21	-73	-21	3
13	-73	-22	9
-17	7	-18	4
18	-76	-14	6
->
3	-22	7	18

7	-11	3	29
10	-4	8	8
47	-43	60	86
-10	7	-13	-13
->
29	8	-43	-10

-3	3	-13
6	5	-6
4	12	-11
-2	1	-92
->
-13	5	4

-96	-27	-7	1
-94	-47	-22	33
->
1	-22

-16	49	49	1
7	-35	28	-17
-2	-15	5	-10
-61	85	55	-11
->
1	28	-15	-61

-78	-11	10	-23	-83
-68	-12	19	-23	-73
-84	-11	5	-24	-88
-51	-13	28	-24	-57
-68	-12	19	-23	-73
->
-83	-23	5	-13	-68
---
-7	7	4	11	-60	0	22	48
2	10	-2	1	27	-7	2	-8
-10	-6	-8	-2	-65	-3	-3	-6
27	5	-39	5	-41	35	9	-47
90	70	7	32	17	66	-12	-15
-31	9	36	2	71	-20	10	3
->
-7	4	-60	22
2	-2	27	2
-10	-8	-65	-3
27	-39	-41	9
90	7	17	-12
-31	36	71	10

-8	-1	-2	-8	-7	2	12	10	0	2	4
6	-40	53	-47	40	22	-57	30	-24	-19	37
-24	-5	-9	-25	-5	5	10	25	1	5	16
-9	12	29	-88	31	-25	-37	-20	-91	23	61
->
-8	-2	-7	12	0	4
6	53	40	-57	-24	37
-24	-9	-5	10	1	16
-9	29	31	-37	-91	61

19	7	10	-5	-16	31	-16
6	7	-1	-3	-1	21	-1
20	22	-1	-9	-3	71	-2
6	2	3	-2	-7	9	-8
31	15	17	-8	-24	52	-23
-8	-20	-29	-20	-19	47	-62
20	24	-7	-10	0	82	-1
-10	-4	-42	-20	1	79	-36
-10	-24	-35	-24	-24	57	-75
-6	-5	-22	-10	-2	38	-23
1	2	-2	-1	0	8	-1
-17	-16	-55	-28	-7	93	-62
->
19	10	-16	-16
6	-1	-1	-1
20	-1	-3	-2
6	3	-7	-8
31	17	-24	-23
-8	-29	-19	-62
20	-7	0	-1
-10	-42	1	-36
-10	-35	-24	-75
-6	-22	-2	-23
1	-2	0	-1
-17	-55	-7	-62

36	80	-60	6	15	-34
-4	-3	10	-12	5	1
30	81	-54	16	25	-37
25	68	-46	12	15	-32
18	64	-35	14	32	-31
-5	-8	12	-21	6	4
8	-18	-13	-21	-5	9
22	63	-41	8	17	-30
-5	-2	10	-12	10	0
->
36	-60	15
-4	10	5
30	-54	25
25	-46	15
18	-35	32
-5	12	6
8	-13	-5
22	-41	17
-5	10	10

18	15	-1	-18	35	-12	30	-27	26	29	18	-11	41	4
-21	-7	5	27	-30	-5	-76	42	-17	-51	11	34	-69	-23
20	8	0	-37	45	-11	75	-50	24	42	14	-35	79	23
-30	-17	-5	36	-39	5	-80	47	-11	-47	-4	35	-91	-16
18	9	0	-27	44	-7	47	-38	24	32	18	-9	63	14
->
18	-1	35	30	26	18	41
-21	5	-30	-76	-17	11	-69
20	0	45	75	24	14	79
-30	-5	-39	-80	-11	-4	-91
18	0	44	47	24	18	63

-50	0	15
2	-10	6
29	-14	3
28	10	-8
-13	-20	6
-15	-32	13
101	24	-11
29	13	-9
59	28	-23
->
-50	15
2	6
29	3
28	-8
-13	6
-15	13
101	-11
29	-9
59	-23

7	11	-24	-11	-15	-71	-42	-18	-22
76	7	-22	9	7	-12	20	59	-22
59	-14	-43	-8	63	-12	34	3	19
-52	34	-16	-26	-2	23	63	54	-15
-30	33	16	12	33	-17	24	-74	37
34	7	52	1	59	34	-6	53	-11
->
7	-24	-15	-42	-22
76	-22	7	20	-22
59	-43	63	34	19
-52	-16	-2	63	-15
-30	16	33	24	37
34	52	59	-6	-11
